One turn moves every row onto another: examples first, then more rows asked
q542: [ -3   2  -3   4   8  -1  -6 -21   1  13  14 -19  14  10  -2  12 -10   5
   3  -6   3 -22  25  17 -16 -22 -17 -13  -8  11 -11 -19 -24  10   4  11
 -13 -21]
q567: [-18 -10  -8  37 -10  10 -10  -7   2   0   8  -8   6  14   4  18 -17   0
  -5  -3   3   7  28 -16   9 -14   3  -6 -22   0  -4  11   3 -21   5   0
 -35  -8]
q381: [-16 -11   5   3  -2   2  15  18  -7 -27  11   9   2  15   0   6  28  -8
   9   6   6   6 -29   0   9 -17   0  -8   2   8   0 -15  10   1   7  18
 -28 -11]
q828: [-13  18 -14  16   3 -20  10  12 -33  30  -5  20   3  15   5   4  -6  -7
   4   7  -2  -4 -12   4   1 -17  -1 -16  -2  20  -5 -21  29  -9  12  -1
 -25  -2]
q12: [  0 -14   4  -3   5  10  12   4  -3  20   5 -40   3   4  -2  -1  17   1
   4 -10   5 -23   6  19 -15  -4 -14  20  -2  30 -11  -6  21  -4   8  21
 -23  -8]
q57: [-13 -14   9  -1  -5  -3  22  15  -1 -19  11   2   7  15  -3   1  24  -2
   9  -9   9  15 -20  -7   4 -16  -3  -3   3  10  -4 -18  23   7   0  21
 -28 -19]
q832: [-12  16 -12  14   1 -23  14  11 -29  34  -5  15   4  15   3   2  -9  -3
   4  -2   0   2  -7   0   1 -15  -2 -12   1  21  -8 -23  36  -6  10   2
 -25  -7]
q375: [  1   7   5   7  10   0  -5 -20  10  16  13 -21  11   4   5   4 -10   9
   4  -2   3 -21  23  14 -21 -18 -14 -12  -5  10 -10 -18 -21  13  11   3
 -15 -14]
q172: [-15 -10  -3  39  -7   8 -10  -3   8   2   7 -12   4  11   5   9 -17   2
  -5   0   1  10  27 -16   5 -11   7  -6 -21  -2  -3  12   3 -17  10  -4
 -35  -1]
q26: [-11 -20 -12 -19   2   0  12   9   0  29   3 -39   2   7  -4   5  28   6
   1  -4   9 -17   9   5  -6 -11  -7  18  -8  24  -9   3  11 -14   3  16
 -23  -4]
q221: [-15 -13  -3  38  -7   7  -9   1   7   1   9 -14   2  13  -5   8 -22   0
  -5  -4   0  15  31 -11   4 -12   7  -4 -15   0  -6   9   1 -13  11   1
 -31  -1]
q51: [-17 -15   3   0   1  -6  18  20   0 -21   9   3   7  17  -1  -1  27  -3
  10   1   7   9 -27  -2   7 -16  -3  -2   1   7  -3 -13  15   6  -4  18
 -30 -16]
q888: [  0  12   4   8   9   4  -8 -27   5  14  12 -15  13   3  15  10  -4   9
   4   3   4 -29  17  10 -17 -18 -14 -17 -12   8  -5 -16 -21   6  12  -2
 -18 -14]
q835: [-17 -14  -8  37 -10   8  -9  -3   1  -2  10 -11   4  15  -6  17 -22  -2
  -6  -6   2  12  32 -11   8 -14   4  -3 -16   1  -6   8   1 -18   6   6
 -31  -8]
q70: [ -9  -6  17   4  -5   3  22  13   2 -20  13   4   1   8   3   1  24  -1
   9  -5  10  14 -23  -9   1 -12   0  -4   7  10  -2 -19  25   5  12  16
 -28 -13]
q95: [ -5  -8   0  -9  -2  12  16   2   3  26   8 -33  -5  -1   6  13  22  10
   0  -2  15 -18   7   3  -8  -3  -7  20   5  30  -7  -4  18 -22  20  14
 -21  -2]
q845: [-13  14 -14  12   2 -22  10  14 -36  31  -4  18   2  15  -2   0  -6 -10
   3   2  -5   1  -9   4   2 -19   2 -19  -4  17  -5 -21  27  -6  13   2
 -23  -1]
q458: [-12  -5  11   8  -3   6  20  13   0 -25  13  10   0  11   7   9  24  -2
  10   5  11   6 -29  -3   7 -11  -3  -3   9  12  -1 -19  18  -2  12  17
 -29 -14]
q440: [  3  -3  11   3   3  23   8  -3  -7  15   7 -31  -4  -4  10   4  21  -1
   3   1   4 -31  -2  16 -15  -2  -9  11  -3  29  -5  -6  17 -13  25  11
 -23   3]
q864: [-11  18 -11  16   0 -19  13  12 -34  31  -3  18   1  13   1   4  -9  -7
   3   1  -1   1  -8   2   1 -16   0 -16   2  20  -6 -24  32  -8  17   3
 -23  -3]
q36: [-10   6 -13 -14   1  -6 -10  -8  12  23   5 -20   6   2   2   6  -4  13
   1   0   0 -11  23   0   1 -13  -1 -15 -11  -1  -1 -12 -35  -9  10   9
 -31 -10]
q525: [ -6  -7  -3 -10  -5  21   8   2 -12  17  11 -24 -11  -1   3  20  28  -2
  -1   6   8 -24   2   8  -5  -9  -1   7  -2  26  -1  -3   4 -28  31  14
 -19   8]
q853: [ -7  10 -10 -10  -3   2  -9  -9   7  19  10 -16   0  -1  -1  14  -9  10
   1   0   1 -11  24   4   0 -12   0 -16  -2   3  -1 -17 -37 -12  21  13
 -27  -8]
q382: [ -9  10 -12 -11  -2  -5  -5 -14  16  26   5 -20   8   1   7  13  -7  20
   2  -5   7 -12  25  -5   1 -10  -6  -9  -6   4  -2 -15 -25 -13   6  11
 -33 -19]
q668: [-15 -12  -5  48   2   6 -12  -6   7  -5   7 -11  10  19   8  11 -21   0
  -2   4   4  -2  23  -5  -1 -14  -4  -1 -22   5  -8  12   6  -9  -3  -6
 -31 -10]
q666: [-11  18 -11  17   5 -22  13  15 -27  32  -5  16   1  14   4  -1 -10  -4
   5   5  -1   1 -11   3  -2 -14  -1 -13   3  21  -7 -22  32  -4  14  -1
 -24  -2]
q819: [-15  13 -19  14   3 -24  10  14 -35  30  -6  18   4  19  -1   4  -7  -8
   4   3  -2  -2 -10   6   3 -19  -3 -15  -3  20  -7 -20  28  -7   6   4
 -24  -7]
q956: [-15 -13   5  -3  -6   0  17  12  -9 -23  11   6   7  16  -1   5  31  -7
   8  -4   6   9 -24  -7   8 -20  -2 -10  -6   6   0 -14  18   3   0  20
 -30 -17]
q182: [-13 -13  -2  49   0  11 -12  -3   1 -11  12  -9   4  18  -2  14 -26  -7
  -3   3   2   1  25   2  -2 -15  -2  -3 -14   7  -9   7  -1  -8   7   0
 -25  -5]
q277: [-14 -11  -4  50  -1  11 -10  -7   3  -9  10  -8   7  19   4  19 -25  -2
  -2   1   6  -2  25  -2   0 -13  -6   1 -15   9  -9   7   6 -12   1   0
 -28 -12]
q467: [-13 -20 -15 -20  -1   8   4  10 -16  20   6 -30  -3   7  -7  11  34  -6
  -1   4   2 -22   3  11  -3 -17  -1   4 -14  20  -2   4  -3 -20  13  16
 -21   6]
q275: [ -4 -10  -3  -5   1  21   1  -3 -23  10   6 -26   0   3   5  10  31 -11
   2   4  -1 -38  -5  19  -7 -11  -9   1 -19  24   0  -1   7 -18  16  14
 -24   2]
q498: [-11  -7  12   2  -6   6  17  11  -6 -24  13   9   2   9   6   5  31  -6
   8   0   7   8 -27  -9   5 -16   1 -12  -2   7   2 -16  19   0  12  14
 -29 -10]
q804: [-14  -9   9   5   0  -3  22  16   7 -20   9   3   5  14   6   2  23   3
  11   0  12  10 -26  -5   6 -10  -5   2   8  12  -4 -17  23   3   1  16
 -31 -18]
q675: [-14  13 -15  11   3 -27  12  14 -31  34  -6  14   6  17   0  -2  -6  -5
   4   0  -3   2  -8   1   1 -18  -1 -16  -5  18  -7 -20  32  -3   6   1
 -25  -5]
q872: [ -6  13  -8  -8  -6   2  -5 -14  12  21   9 -16   2  -1   4  20 -11  16
   2  -5   7 -12  26   0   1  -9  -5  -9   2   8  -3 -20 -27 -16  18  15
 -29 -17]
q629: [-13  13 -15  15   5 -26  13  17 -29  32  -5  14   4  18  -2   0 -11  -6
   4   1  -1   2  -7   6   0 -17  -2 -11   2  21  -9 -22  31  -3   8   4
 -23  -6]
q297: [ -7 -20  -9 -10   3   9   5   3 -18  15   3 -36   7  11  -7   5  26  -8
   3  -7   0 -31   3  22  -7 -14 -14  10 -17  26  -7  -1  10  -8  -2  24
 -24  -9]
q69: [ -4   7  -5   4   6   4  -9 -28  -3  10  12 -13  15   9   8  18  -4   5
   3  -1   3 -30  20  13 -12 -23 -17 -18 -15   9  -6 -17 -23   3   5   7
 -17 -21]
q160: [-14 -14  -3  47   3   7 -14  -1   4  -8   9 -11   6  18   2   6 -21  -5
  -3   6   0   0  23  -1  -3 -16   0  -4 -21   3  -7  12  -1  -5   3  -6
 -28  -2]

q12 goes to q525
q498 goes to q51
And these:
q668 goes to q172
q69 goes to q382
q845 goes to q629

